Named moves come first, each a turn or a mirror and shown by rows before and after it. Which of them, in which order, take the first row of each pair that follows to the second? Write the first one first, as in the answered first pair.
E:
[ 10 -20  -7  10  29   2  -7   5  16   1  -5   3] |-> [ -3  -9   3  14  26  11   3   7   4  20  -7 -17]
[-21  -1  35   7  14  -9   2  -8  -8 -48 -27  13] |-> [-30   3  41  10  10   0   9  -8 -14 -32 -30  -3]
[  0 -12   5   1  10   5 -18   9  14   1   8   7] |-> [ -8  -6   9   4   8  10 -11   9   4  15   3  -9]
Q:
[-21  11  32  26  20   5  10  10   6 -20   8 -15] |-> [-20  32  20  11   8 -11  24  15  -8  -2  15 -26]
[ 20  17 -23 -11  -6  11  13   7  22   9  -2  10] |-> [ 24   9 -20 -10  -5   7  13   1  20   3  -9  18]
[ -5 -18  16   2  -1  37   0  -4   3  16 -22   7] |-> [-11   4  12  -7  -8  34   3   4   1  31  -9  -9]
[  3  16 -14 -49 -28  -7  18  38 -21  54  31 -25] |-> [ 28 -37 -26 -54 -17 -31  29   6 -45   7  -9  21]
G:
[ -5   1 -21 -18 -15 -11   1 -38 -14 -35 -22 -20] |-> [ -6   8 -19  -2  -9 -13  -6 -34  -6 -43  -4 -31]
[  6  17 -11 -24 -20   6   7  -5   5 -12  -2  18] |-> [  1  19  -2  -2 -15   6  -1  -3  16 -30  11  10]
[ -4  -1  -2 -12  -9   4  11 -18  -4 -20 -32  24] |-> [ -9  23  -4  18   4 -15  -1  -2   8 -31  18 -13]
Now pairs of rows:
Between the rows of a pair lie two moves.
[ 17 -13 -23 -38 -15 -13  20 -21 -23 -18 -36  40] |-> [ 21  19 -38 -41 -12 -46  24   0 -31   5   7   2] -> G then G
[ 50  -3 -28 -29   5 -21 -23   0  21 -12  37  24] |-> [  2  18  12 -18 -15  28  12  -5 -22  57   5 -39] -> G then E
[-13  25  -6 -16 -17  10  17  -1 -23  38  -1 -15] |-> [  4 -34   7   5   6  16   4 -25 -13 -10 -29  26] -> Q then Q
[ -3 -24   6  17  30  -6 -13   3 -19  22   3 -20] |-> [ -2 -17  -2   9  28 -16  -5   5 -30  27   4 -22] -> Q then Q
[  8  -3  14  10   6  13  -1  -1   2  12 -26   4] |-> [ 6  7 11 11  4 14 -8  7 14 18 -9  2] -> E then Q
[ 22   0 -34 -15   5 -22  19 -16   5 -14  -7  14] |-> [-14   3   8  18   8  28  21 -16   2  19 -18 -28] -> Q then E
[  0   3   2  16  -2  -2  -1  -7   9 -32  -3  -2] |-> [ -6  15  -3  -1 -11  -1  16  -4 -13   6  -7 -20] -> E then G
[ 20  27  -6 -11  -2 -34  15  12  -3  27  12 -15] |-> [ 16   4   5   0   4 -28  26  -6 -25  26 -18 -16] -> Q then E
[-21  19   8 -19 -26  19  43 -17 -42  26 -39 -26] |-> [-18 -24  32  11  -1  45  19 -29 -22  -6 -56  -1] -> Q then Q
[ -6 -32  41  22  -1  51  -4  -1   8  10 -31   9] |-> [-14   9  33  13 -12  52 -14  25  29  38   8  -8] -> E then Q
[ -8  45  -8  -6 -29   3  -3  -6  30 -37   8  12] |-> [-21  54  -2  -5 -36   7  15  -8   8 -11  -2 -12] -> Q then E
[ 16 -27 -11  18  -6 -21  36 -16 -42  13   0 -34] |-> [ 22 -57   1  35   8  -9  17 -24 -23 -12  -9 -11] -> Q then E
[ -3 -19   4  21   7   1  12  -7 -15 -11 -30  10] |-> [ -2 -17   7  26  13  10  -7   4  11 -16 -12  15] -> Q then E
[-14  18  42  42  16   3 -12  -9  14 -23   8 -26] |-> [ 10  30  -9 -36  -5 -33  17   5 -22  38   2 -14] -> E then G
[-20 -33   7  -1 -11  12  19 -25 -30  -9 -36  19] |-> [-15  -9 -12 -22 -16 -14  29  -9 -46  23 -13  -4] -> G then G
[  3  14  -4  -7  18   1  15   6 -33   7 -18   0] |-> [ -1  -1  15  15  29  25  -3   7 -12  -1 -18   5] -> Q then Q
[  3   8 -17  -6  -7  -3 -31   7  16   3  32  13] |-> [ 11  -3 -23 -13  -9 -16 -23  -1   6  -8  21  23] -> Q then Q
[ -5  33  -7 -20 -26   4   4  -2   7  -4  -5  11] |-> [ -2  26   0   6 -11  -7  -6  -3  15 -32  13   6] -> Q then G
[ 15 -16  23  16   1  21  -4   5 -11  -1 -13  -2] |-> [ 14   9  10  -2 -12   6   9  12 -24  16  -4 -18] -> Q then Q
[ 17  21 -19   4  -2 -44   9  11 -47  15  11 -33] |-> [ 36 -27 -12  24  20 -38 -21  -1 -18 -34   0  16] -> E then Q
[  9  -8   6   4  19   8   8  -9   5 -14 -29   9] |-> [ -3   5  16   7  16  21  12  -1   5   7 -23 -11] -> E then Q
[ -2 -12   5  -5  -6 -21   5 -13 -12  -5  -2   5] |-> [ -8  -9  16  13   2 -12  -8  -9   3 -12   9  -3] -> G then Q
[  5 -16  11   9  12   3 -19   2  15 -12   8   4] |-> [  7 -23   5  -9   5   9 -10  -5   8  -3 -12  16] -> G then G
[-12  -3  21   9  -7   2  33   0 -26  20   8 -30] |-> [ 23 -15 -13 -14   2 -37  11   6  -3 -19  26  15] -> E then G
[-23   7  13  12   4  25   0  11  10  26   4 -20] |-> [ 10   0 -29 -21   2 -28   5   4   5 -12   9  23] -> Q then E
[ 10   5 -12 -32   6  -9 -19   4   4  23  -7   8] |-> [ 12  -5 -10 -32   6 -11 -13  -4  -5  20 -20   9] -> E then Q
[-24  33  12   6 -12  38  -1   6  22  13   1 -15] |-> [  4  14 -15 -17  -8  13 -17   3  42 -16  -1  36] -> G then E
[  3  13 -10   4 -17 -19   3 -26  -1 -48  -3   9] |-> [-13  11   5  14 -20  -4  18 -31 -21 -29 -18 -13] -> E then Q
[ 13 -18 -30   0  20 -39  -2  28   6   2  18  -7] |-> [-11 -16  -4  16  16 -12  11  26 -10  31   7 -39] -> Q then E
[ -2  43  -7 -12 -12  -5   5   8   4   3  14 -24] |-> [ 14  14 -13 -31 -13   0   2  -7  13 -17 -16  24] -> E then G
[  1  19  -4  10   7  31 -14  13  20  -1   8  17] |-> [  1  38 -17  -9  -6  13   8  14  -6  18   7   3] -> E then Q
[  1  13 -10  -9  -3 -23  13  14 -17  22  15 -30] |-> [ 21 -19 -14  -1  15 -27  -9   4   6 -21   8  13] -> E then Q
[-23  36  -3  -8 -39   0  28 -25 -14 -31 -18  -7] |-> [-23  26   6   9 -28   0  19 -27  -4 -50 -15  -6] -> G then Q
[ 18  -6 -34 -15  -4  -5   7 -18   5   2 -22  25] |-> [-10   0   4  38   7  22  -3 -20  16 -17  -9  -9] -> E then G
[ 21   2  -8 -56 -27   2  24  -7 -19 -41 -13  39] |-> [ 22  27 -19 -57 -25 -24  27  12 -26 -23  24  10] -> G then G
[ -5  -1  -3 -10 -14   3  21 -11 -32   7 -31   0] |-> [-18  18  15  29  -3   5   1   2 -10 -17   7 -28] -> G then Q
[-15 -29  28  25  10  32  13  -3 -20  36 -16 -15] |-> [ -6 -14   8   2  -2   4  36  -6 -44  44 -19 -19] -> Q then Q
[ 15 -30 -43  -7   3 -26 -18   9 -13   6   0  -7] |-> [ 12 -28 -40   8  11 -25 -26  11  -6  -3  11 -13] -> G then G
[-15  73 -13 -18 -46  20  33 -17 -19   8  25 -13] |-> [  0  29  -6  30 -18   1  15 -44 -12 -79  18  11] -> Q then G
[ -1  -9   8   0   1  24  12  29 -26  20 -16 -12] |-> [ -3 -16  17  27   9  25   0  23 -13 -14 -12 -11] -> Q then G
[-11  -3   9 -14  -4  17  22   2 -32  48 -27 -26] |-> [-27  21  24  17  -4  25   9   6  -8  26  -1 -47] -> G then Q
[-16   3   5  -1 -21  16  -5 -12  14 -13 -26  20] |-> [ -8  26 -16  -3 -19 -30   3  -3  -5 -14   8  -5] -> G then Q
[  3 -36 -23  -8   7 -18  -1 -13  -3 -32 -15  34] |-> [ -9   8 -27 -14   6 -15  -6  30   4  32  37 -14] -> Q then G
[  0   9   6   2   8   5  21  -5 -28  38  -5 -30] |-> [ 34 -10 -20  -4  24 -27  -8  -2   6 -19  13  20] -> E then G
[-25  18  17   9 -10  30 -16   5  15  31   4 -48] |-> [ 18 -22 -17 -25  -5  11 -36  -8  38 -14 -13  37] -> G then E
[  6   1  -4   2  -6  -3  -9 -15   8 -27  -9  28] |-> [ -6  31  -5   5  -9 -13   0   4  -7   5  18 -17] -> G then E
[ 13 -36  -2 -11   3  -6   7 -11  -8   7 -18  26] |-> [  2  -6   5   9  13  -6  -9  18  10  26  30 -14] -> Q then G
[  2 -26   1  27  35 -26  -7   5  -8   8  16 -44] |-> [ 11 -30  -9  18  35 -38 -13   5  -2  -7  19 -30] -> Q then E
[-32  10  34  36  -4  40   2   0   4  15   3 -35] |-> [ 23   2 -32 -13  -3 -36  -7  -2  13 -45  18  31] -> Q then E
[ -9  25  -7 -29 -12  20  10  11   8  30  -7  15] |-> [  2  -8  -5 -21  -2  16   9  -7   5   0 -28  41] -> Q then Q
[ 31 -27 -18   7  35 -70   3  -7 -12 -13  29 -14] |-> [ 18 -41   4  22  36 -52  22 -22 -38   2   1 -31] -> E then Q
[ -2   0 -25 -25 -17  -5   7  13  14  12 -26  40] |-> [-13   0  -6  -5 -12  20  -9  20  35  16 -18  36] -> Q then Q
[ 10  17 -14 -23   2   3 -23  25  29  28  27  14] |-> [ 16 -12  -4  -9   6   8 -25  -1  33 -20  -3  43] -> Q then G
[-13 -18  24  29  16  12   6 -16 -22  -1 -15 -14] |-> [-15  10  14  14   4   2  18  -8 -33  18  -3 -30] -> Q then Q
[ -8 -22  24  48  11 -10  18 -14 -33 -15 -23 -30] |-> [ 26 -27 -13  16  17 -52   7  -6 -20 -36  -4   9] -> G then E
[-18  29  15  -1  -4  18  -5   5  11  32  13  -9] |-> [ -9   0  19  10  -2  17  -2 -28  11 -23 -20  23] -> Q then G
[  4 -15  -9  14  19  -6 -27  11  21   1  27  -4] |-> [  8 -23 -17 -27   0   6  -7  -4   3  22 -17  21] -> Q then G
[-34  25   6 -25 -17  27  37 -10   9  -5  -2  24] |-> [-32  39  -1 -28 -17  14  39  -1   6   6  16  11] -> G then G
[-17   1  25   5 -19  21  -7  -9  -7 -13  -4  -3] |-> [ -3  18   1 -11 -18 -13  -7   7 -11  -5  28 -11] -> E then G
[ 10  -8  12  21  26  -6 -20  52  20  13  17 -51] |-> [ 34 -42  -8 -39   9  -3  -6  30   9  26 -39  14] -> G then E
[ 25   1 -13  -3  14 -27  11  -7 -20  -6 -12 -12] |-> [ 19 -20   3  13  22  -9  -1 -13 -12 -15 -22  -8] -> E then Q
[  3   4  -3 -18   3  11  19  -6  -4  -3  -8  23] |-> [ -6  23   1   3  10   4   9   4   5 -13  23   2] -> G then Q
[-20  44   1  15 -11  15  18  15   7   9  16 -17] |-> [  4  31 -19   3  -4 -10   6  13  24 -28  22  21] -> E then Q
[  1  15 -16 -21  -9 -27   3 -10   2 -41   5   9] |-> [-12  12   9   2  -1   7 -20   1  34 -36  16   2] -> Q then Q
[  5  10 -24 -28 -23  12 -30  19  51 -30  18  38] |-> [ 15  12 -38 -44 -25 -12 -15  22  31 -20  18  37] -> G then Q
[ -5 -12   9  27   7  -7 -16  21   6  19  29 -31] |-> [  6 -43   6  -6 -10   3   5 -13 -15   9 -34  17] -> Q then G
[ -4   1  13  14   0  22   8  -5 -20  14 -11 -15] |-> [  1  -4   7   5  -3  12  14 -11 -29   9 -16  -7] -> Q then Q
[ 15  -7  -8  -8   2  -9   9  -6 -14   0 -22  37] |-> [ -8   2  22  41  11  11  -1  -2  -1 -16  -3   1] -> E then G
[ -7  -8  -9   9  -7  15   3 -24 -18  -1 -34   7] |-> [ -3   6 -20  -4  -9  -2  10 -13 -30  21 -20  -7] -> G then G
[-12   9   8  32   5  -7   1  -7  -4 -31   3 -17] |-> [-10  22  -2  22   0 -17   8  -7 -11 -22   7 -27] -> Q then Q
[-16  26   7  21  -5  17 -15 -10  41 -45  50  26] |-> [-10  -1   8  -7 -16  37  -3 -29  31 -37  -1  62] -> G then G
[  9   8 -11 -16  -8 -38  16   9 -19  35  11   8] |-> [  8 -27  13  14   3  -9  -6 -14  12 -20 -16  44] -> E then G
[ -8   1  -4  -5   8 -17  -4  -2  -9 -21   4   9] |-> [-19   1   6   1   4 -10   5  -6 -22 -10  -8  -4] -> E then Q
[ -9  -8   6   8  -8  23 -22  19 -11  39 -18 -15] |-> [-12 -18  14  31  -2  27 -29   3  -5  -2 -27  -1] -> Q then G
[ 14  17 -20  -5  -2 -31  -2   3   6 -40  26  17] |-> [  4  16   0  13   7  -6 -20  10  29 -37  36  12] -> Q then Q
[ 10 -19   3  20  15  -3  -1   6  -2   0  11  -9] |-> [  9  -5  -5  10   5 -12   7   8  -7   9  17 -16] -> Q then Q
[-11 -19  17  45  36 -11  -9   9 -13   4  14 -32] |-> [ 22 -39 -19 -13  25 -32  -1   4 -18   7 -14  27] -> G then E
[ 26 -31   5   7  20  -2 -21  -2  20 -22  -5  30] |-> [ 31 -30  -8 -22  11  -8  -5  -2   4   5 -20  34] -> G then G
[ 31  14  14   1  10   5  27 -18 -13  -1 -12   1] |-> [ 28  23  18  14  19   0  19  -5  -5   1  11 -17] -> Q then G
[ 10 -12  -6   2   8 -50 -14  -4  -2  -7  20  -6] |-> [ -5 -32  15  -1  -6 -11   3 -25 -19  12 -33   0] -> E then G
[ 25  11 -11  12   7  14 -20   4  14  -8  18   2] |-> [ 27  -1 -10   7   6  24 -18  -2  12 -11   2  17] -> G then G
[ -6 -28  28  -8  -8  22  -4 -31   6 -26 -29  40] |-> [-24  37  24 -13 -15  17  -7  15  12  39  35 -22] -> Q then G
